128 stands for zero in the data rows.
Here are some numbered points:
82 130 163 135 143 207 133 117 74 172 132 140 146 141 128 117 0
96 142 155 124 127 122 163 127 108 149 107 123 138 122 124 120 1
108 128 143 131 150 133 129 127 105 145 121 133 149 152 135 129 2
123 125 120 124 131 125 118 125 114 110 131 123 147 138 142 123 3
98 131 120 146 140 114 125 137 85 136 140 121 177 146 131 117 4
146 127 111 110 163 143 101 125 131 103 142 119 150 180 139 139 5
91 123 175 132 202 232 95 116 69 205 137 156 152 165 130 116 6
110 139 154 123 145 141 129 132 117 160 117 129 136 138 128 133 7
109 121 112 168 125 102 146 129 95 100 168 121 178 142 155 102 8
114 142 136 123 134 135 140 136 124 125 123 130 144 137 125 135 9
95 143 132 173 138 113 139 129 83 148 127 115 162 139 120 108 10
133 144 128 119 132 109 116 143 140 125 118 121 133 137 123 147 11
99 128 110 181 127 109 155 122 91 112 133 118 167 138 131 102 12
109 133 142 155 162 144 118 125 99 155 117 123 144 152 126 118 13
112 133 121 128 133 96 133 131 127 110 112 123 149 140 131 125 14
89 126 122 102 147 255 78 137 48 159 203 100 196 166 124 102 15
144 136 120 112 178 141 103 137 125 124 105 120 146 179 128 149 16
94 122 147 126 132 166 144 123 90 141 137 137 145 134 124 113 17
Which two points above are nearest to each new point? Their numbers follow each, nearest first.
117 125 122 125 129 146 134 125 109 117 148 128 150 132 135 116 3 9
121 131 119 126 142 99 127 136 131 121 111 122 151 147 139 130 14 11
111 136 123 119 163 98 121 141 113 122 100 118 148 168 131 133 14 2
87 121 130 167 234 218 93 124 57 189 188 142 190 255 143 111 6 15
125 135 105 144 149 40 136 177 131 81 92 113 170 157 173 137 14 11
100 152 108 155 247 47 87 131 109 124 84 125 153 254 154 154 16 5
115 132 150 119 132 155 127 131 110 147 117 122 135 131 124 119 7 9
161 121 109 109 162 132 95 134 96 96 150 118 162 203 143 125 5 16
117 126 119 119 177 121 104 134 107 121 109 121 146 186 131 138 16 5
118 162 130 112 160 85 117 137 158 115 100 115 132 144 126 162 11 14
114 181 133 92 137 53 75 197 118 122 87 92 157 154 116 183 11 14
146 158 117 118 136 88 125 162 162 102 108 116 146 142 128 158 11 14
114 124 114 147 134 100 119 143 99 129 137 124 169 154 143 118 4 3
133 153 129 112 144 107 106 130 156 115 104 121 139 147 124 156 11 14
101 127 119 133 139 76 157 130 105 98 104 144 176 147 183 122 14 8
110 133 161 127 147 168 123 125 105 163 118 130 134 136 123 123 7 13
113 122 117 116 132 155 120 124 100 112 153 127 157 138 144 116 3 17
105 119 112 140 131 157 131 127 82 115 149 116 170 143 136 109 4 17
120 126 121 142 129 128 119 128 109 115 151 120 150 134 126 118 3 4
113 122 99 111 185 43 152 127 174 54 78 151 177 168 238 125 14 3
128 132 127 125 158 126 101 142 106 125 102 115 147 159 125 130 16 2
115 121 119 118 133 155 115 138 100 127 153 122 149 138 133 117 3 17
180 130 111 111 141 80 98 172 168 110 99 117 160 153 166 142 11 14
90 124 177 122 198 251 91 124 64 214 149 145 153 163 125 121 6 0
104 128 150 136 144 170 121 122 98 151 134 135 145 139 130 115 17 13
96 151 153 183 192 134 125 122 83 180 113 127 158 156 125 116 13 10
122 147 125 145 139 78 135 132 125 130 104 118 149 146 129 129 14 11
95 125 159 131 146 201 111 129 86 180 148 124 146 143 126 112 0 17
135 139 123 119 135 117 112 129 140 114 117 123 134 138 126 138 11 3
129 140 128 113 167 114 95 160 92 129 125 111 162 173 141 129 16 2
89 144 157 166 192 160 104 118 75 168 114 124 159 167 123 108 13 2
100 129 122 112 142 204 95 139 73 147 173 108 176 155 126 112 15 0
102 129 117 142 135 78 174 138 107 124 108 121 158 131 148 125 14 12
107 133 135 144 142 106 134 133 100 143 114 129 156 140 130 123 2 4
105 115 110 124 118 154 136 128 84 82 192 108 183 128 131 100 8 3
115 130 118 116 148 93 141 132 149 112 106 150 145 138 156 147 14 11
89 126 118 158 126 66 209 139 95 123 106 121 170 125 157 115 12 8
100 126 121 158 199 164 106 128 86 155 157 132 177 228 148 115 13 2
107 141 118 119 149 62 166 166 152 115 99 126 163 143 164 137 14 11
122 157 143 114 141 111 112 143 138 140 109 120 135 138 122 154 11 9
131 126 116 124 137 120 125 128 123 109 133 124 152 142 150 119 3 14
